One vector is turned by the same rotation once a tick. Each row is the vector after some number of ticks, and that number follows the row.
The counts run from 0 to 470.
[ 15 -15  14  29 -26  -1 -30 -13  18 -17 -11   7 -40   5  -9  34  -8  -1
  43 -39  15  -4  -8 -22   0 -22 -21  -1 -22  18  15 -16   3 -29  19   5
   3 -27   3  38   6  -9]
386
[ 42   8  20  -2  12  -5 -19  -4 -12 -19  14  -2 -14  44 -19   1 -11 -40
  50 -33  14   4 -43   3  19   4 -12   1   4  19 -26   4  15  -2  -1  16
   5 -31   6  16  14   4]
156
[  4   8 -13   5   9  14  15 -42   2  30  29  28 -14 -14  -9  -2  24  -8
  37 -15  31  23 -20   3  14  -9 -10  -4  16  23  23  29 -19   6 -33  -9
  16  -2  17  43  19  22]
429
[ 31   4   3  15   4  10 -31 -14  -4 -17   7   9 -20  27 -27 -13  -8 -25
   9 -23  18   7 -44  17  12  22 -24 -11  22   1 -27  14  -6 -17 -30  13
  37 -28 -11   2  27   8]
161
[  8  -2 -10 -10  -2  -3  16  -1   7 -28   3  37   1   0 -17  11  -6 -38
  -2 -37 -22  -8  16 -18 -19  20  39 -17 -10  10  16  11  -8 -29 -36 -12
 -21  -8   7  24  51   7]
77
[ 11   1  -5 -15  -2  -3  16   6   3 -28   8  28  -6   3 -19  20  -7 -46
  19 -38 -19 -14  21 -24 -15  33  41 -17 -21  17  15  12  -2 -22 -20 -20
 -21  -5   7  22  41   2]
78
[ 28  23   6  11 -23   5 -20  20   3   7   4 -23  10  20  -1  -8  15 -39
   8 -34  -7  -6 -39 -29  -1  46  17 -22   6  -2 -11  17   1 -29 -21  -4
  -9 -20   0   3  54   3]
316
[ 14 -50 -15 -10  26  15 -12   3   4  -9  11   8   1 -25 -18  20  13 -12
  24 -16   3  -7  -1  41 -30  32  32   9 -22  -5  24  24  10  23 -11 -19
  21   5  22  17  32 -15]
242
[ 20  -3 -12  -4  16   4 -20   5  -2 -19   4  10  -6  -4 -23  26  -5 -34
  35 -32 -22  41 -14  53  -1   7 -26  -8 -17   1  -5   7  18  34  -1   0
  38 -29  17  16   2  -7]
3
[ 16 -22   6  26 -12  14 -49  -6  11 -13  14  -3 -33  -7 -22  19  -5  10
  53 -19  35 -14 -17 -10 -10   3 -11  -4 -17  27  17 -11  21 -18  17  -4
  32 -14  12  17  33 -13]
394
[-26  -9 -32  14 -31  21  -4  13  16   6 -12  -9   1  -5  23   0   1 -10
  18 -35  45 -12 -24  -4  -2  -8  26  -5 -20  -2  24  14  -6  -1 -39  19
 -11  -2 -37  24  14  34]
105
[  3  12 -11  15  14   9 -25  -5  12  -3  -2  14 -13 -30 -22  21  11 -30
   6 -15 -13  25  -7  34   5  15 -41 -32 -11 -14 -11  17 -12  16 -28  -6
  59 -22  18  16   3   0]
6
[ -5   7 -17  -4 -12  25 -46 -13 -30 -47 -15   1 -18   2 -13  23  13 -26
 -14 -25   8 -18  -9  11 -28 -13   6 -11   0  14  -2   9 -39 -35 -39  14
   5 -11  14  -5   5  17]
360
[ 32  14  26  -3  26   5 -23 -12 -16  -7   6  -6  -6  24   7  -1  10 -40
  35 -24  43   3 -52 -13   1 -27 -10   8   1  -6  -9  11 -17  -6 -30  25
  -5 -14  20  12  13  25]
151
[  0  26 -39  14 -21 -12  15  44   6  17  -7  -6 -11   8   5  16  10 -21
  32 -11 -39   0 -14  -8  -4  17   5   8 -19 -32 -20  30  37   3 -16  -8
   0 -29 -26  20  19  -4]
294
[  6 -24   1  -1  13  29 -46 -19   9 -20  14  -6  -7 -11 -13  18   0   2
  40 -11  40 -13 -33   8 -33 -10 -13  10 -31  11  22  -1 -14  -5  -4   3
  34   3  23  10  24  12]
397
[ 11  31 -24  18 -24   5  -8 -13  27  17  22  -3  -3 -29 -24  37  -1 -19
 -10   0 -18   2 -11   8   2  58  -6   5  -7   2  11  19 -14 -24 -14 -33
   5   0  14  13  26 -32]
46
[-14  12 -16  13 -29  11  -8  29 -10 -10  -5  -9   0  12  11   2 -18  -5
  36 -25  32 -17 -32 -14 -25  -9  47  -7 -41  13  14 -15  17  -8 -12   8
 -18 -14  -9  32  20  23]
110
[ 28   2  18  -8  16   3 -23  -6 -24  -5   9 -14 -12  39  11  -2  15 -27
  44 -27  36   6 -55  -2  -8 -24  -1  15  -1  -4   1   3  -5  -3 -21  23
 -12 -15  19   6  13  25]
150
[-13 -23  -1   5  26  14  24  -4  34   5  -8  38  -9 -26 -14  26  21 -25
   5  -7  -4   4  -3  13  -6  28  10  -7 -18 -18  16  38 -18  19 -31 -13
   8   9  -3  58  -9   0]
252
[ 14  10 -11  14  -2   8  12 -22 -40  23  41  19 -22  -1 -14  -6   1  -9
  56 -14  28  24 -17  24  -5   9  18  -4   4  26  18  13  14  10  -3 -23
   8  -7  25  29  35  -3]
433
[  7 -21   8  18 -17  13 -31 -28  17 -22 -20  12 -27  -5   7  34   1  -5
  19 -36  27  -3 -20  -6 -12 -47 -35  14 -17 -13  15  -5 -27 -27 -14  18
  -2 -11  -3  31   3   8]
383
[ 18  20 -24  -1 -15 -27  25  10  27  13  16  15 -27 -15 -14  34  12 -14
  11 -26 -10  14  26 -36   7  36  17  17 -18  -1  31   1  -2 -29 -34  -6
 -17  -6   3  23  22 -15]
62
[ 20  18 -10  20 -23  31 -27 -26 -19   9   2   4 -23 -19 -28  18   7   0
  -7 -22  -3 -15  -5  15  11  13  -9  -2  12  36  -3  27 -30 -26   9 -18
  35 -29  24  20  14 -25]
200
[-18  -6 -11  -3 -11   5   8  -5   1   5 -11  -5   5 -14   8  26  22 -12
  19 -39 -30  39 -13  11   4 -12 -39  12 -22 -35  18  15 -22  28 -22   8
  27  -5  27  42  -3 -10]
20
[ 22   6   3 -13  -7  -1 -14  22  -8 -34   3 -27   8  37 -12  25 -19 -55
   4 -24 -10  -5 -39   0   1  45  12  29 -14 -17 -24  11  -3   1 -18  16
 -23  -8  -6  11   2  -9]
326
[ -8   4  -8   5 -31   7   0   5  -2  26   9 -32   2 -19   4  29  22 -14
  43 -50 -10  25  -8  -9  17   9 -15   2 -17  -1  27  16  -1  30   8  -2
  20  -6  42  31  10 -25]
26
[-21   4 -11  23 -29   7  14   9  32  -8 -22  19 -14  -5   7  17 -11 -26
   5 -29  21 -17  -5 -23   9   6  11 -15 -23 -14   1  20 -15 -13 -34   7
 -18  -3 -47  48  -2  19]
99
[  5  15  -6  30 -40   9 -16  -7  -6  20   5 -12  14 -27  -8  21   9   0
   8 -33 -11  16 -14 -10   6  10  -3 -11   4   0   6   9  -2  -2  -9 -12
  15   2  50  37  47 -43]
31
[ 14 -26   1   8  -4  23 -41 -24  36  -3   2   0 -20 -17  -3  23   6  -4
  41 -35  43  -9 -18  -3   7 -24 -33   5 -23  18  23   2 -13 -19  -6  14
  24 -12  -1  14  13  16]
390
[ 13  15 -30  -5 -14 -24  21  -3  36  14  14  20 -23 -17  -8  30  15 -12
  -2 -25 -15  19  12 -26   2  32   3  22 -11 -10  35   8 -14 -30 -41  -6
 -16  -6   1  23  26  -3]
61
[ 14  -2 -19  10  -5  -8  -7  14  -9  10  -2 -15 -39  46   8   4  30 -18
  57 -19   7  -7 -47 -15   2 -10  -1  22   8  -4  -3  27  26 -11 -10  21
  -8 -21 -23  14  -4   8]
141
[ -6 -16   1  17  10  -4   5 -12 -24  -2  23   9 -39   6 -20  30  17   6
  60  16  25   4 -20  -8 -14   3   5  34  -7  -6  10  11  10  19  -6  -7
  14  14  28  52  -5 -20]
418
[ 28 -17 -17  19   0   8 -12  -7  18  34  -3   7 -36 -47   2  31  20  13
  -2 -22  31   5   8  20   1  -8 -14  36 -14 -18  28  17 -24 -11 -19  -5
  14 -11  11  16  16 -18]
221
[  4  16  -9   8 -36 -17 -13  33 -31 -23   0 -25 -32  35  -9  20   7 -10
  -3 -23  21  12 -22 -25  -5  32  27  18   0  -5  11 -16  -3 -17 -41  31
 -10 -15   3  15  -3 -10]
340
[ 13   9 -18  26 -13   3   8 -28 -28  19  33  26 -19  -2 -19  -4   5   0
  43 -16  19  23 -15  18   2   2   6  -4  17  27   7  14  16   0 -13 -22
  13  -6  18  38  45  -7]
432
[ 40 -11   7  26  -3  -8 -10   6   6  25   4  12 -43 -29 -11  31   9  23
  11 -21  26   7  14  -9 -15   5  14  19 -25  -2  33  -4  -3 -22   2 -15
   5 -19  31  31  25 -37]
224
[ -9  14 -12  17 -30  21 -12 -13   5  32   7 -18  16 -38   9  15  32  -4
   6 -37  -3  27 -22  -5   7   8 -19 -14  -3  -7  25  20 -30   4 -24 -10
  24   5  45  26  37 -13]
29
[ 13  20 -10  10 -15  37 -26 -29 -13   8   0   9 -18 -20 -20  15  15  -2
 -12 -29  -5  -7 -15  19   8   7 -19  -5   8  33   9  30 -48 -27   3 -16
  34 -29  29  19  10  -7]
199
[ 12 -22  -6  30 -16  16 -46 -25  28  -8   1   5 -23  -8 -14   6   6  17
  31 -29  25  -5 -23 -10 -11  -2 -21 -14  -7  20  24  -7  -5 -41  -9   5
  31 -18  -2  19  39   8]
392
[  8 -42  -7 -12  37  23  -6  -2   9  -3  10  12   2 -32 -11  18  18 -17
  12 -11   7  -7  -1  33 -41  29  30   2 -29 -12  30  29 -11  19 -22 -19
  23   7  22  22  27  -4]
243
[-10 -10 -17  43 -22   1  25  11   2  22  -8  27 -14 -17  -3  14  10   6
  13  -9  13  22  -9   9 -14   9  38 -19   3 -10  18  15  21  16 -41 -11
 -16   5   6  64  27 -19]
262
[ 14  12 -35  10 -32   0  -5   3   5  10  31 -15  -6 -11 -13  38  -3 -12
  13  -8 -21  12  -9  23 -12  53  12  29 -14  -7  16  21   7 -13  -6 -29
  -7   0  13   2  23 -44]
48
[-13   7 -14   6  -2  11  25  -1  15  17  -5  24  26 -25  12  13   9 -11
  15 -18  17  29 -25  15  -8 -18  26 -14 -21  -7  28  15  -8  22 -43  -2
 -28   5  16  60  13  17]
267
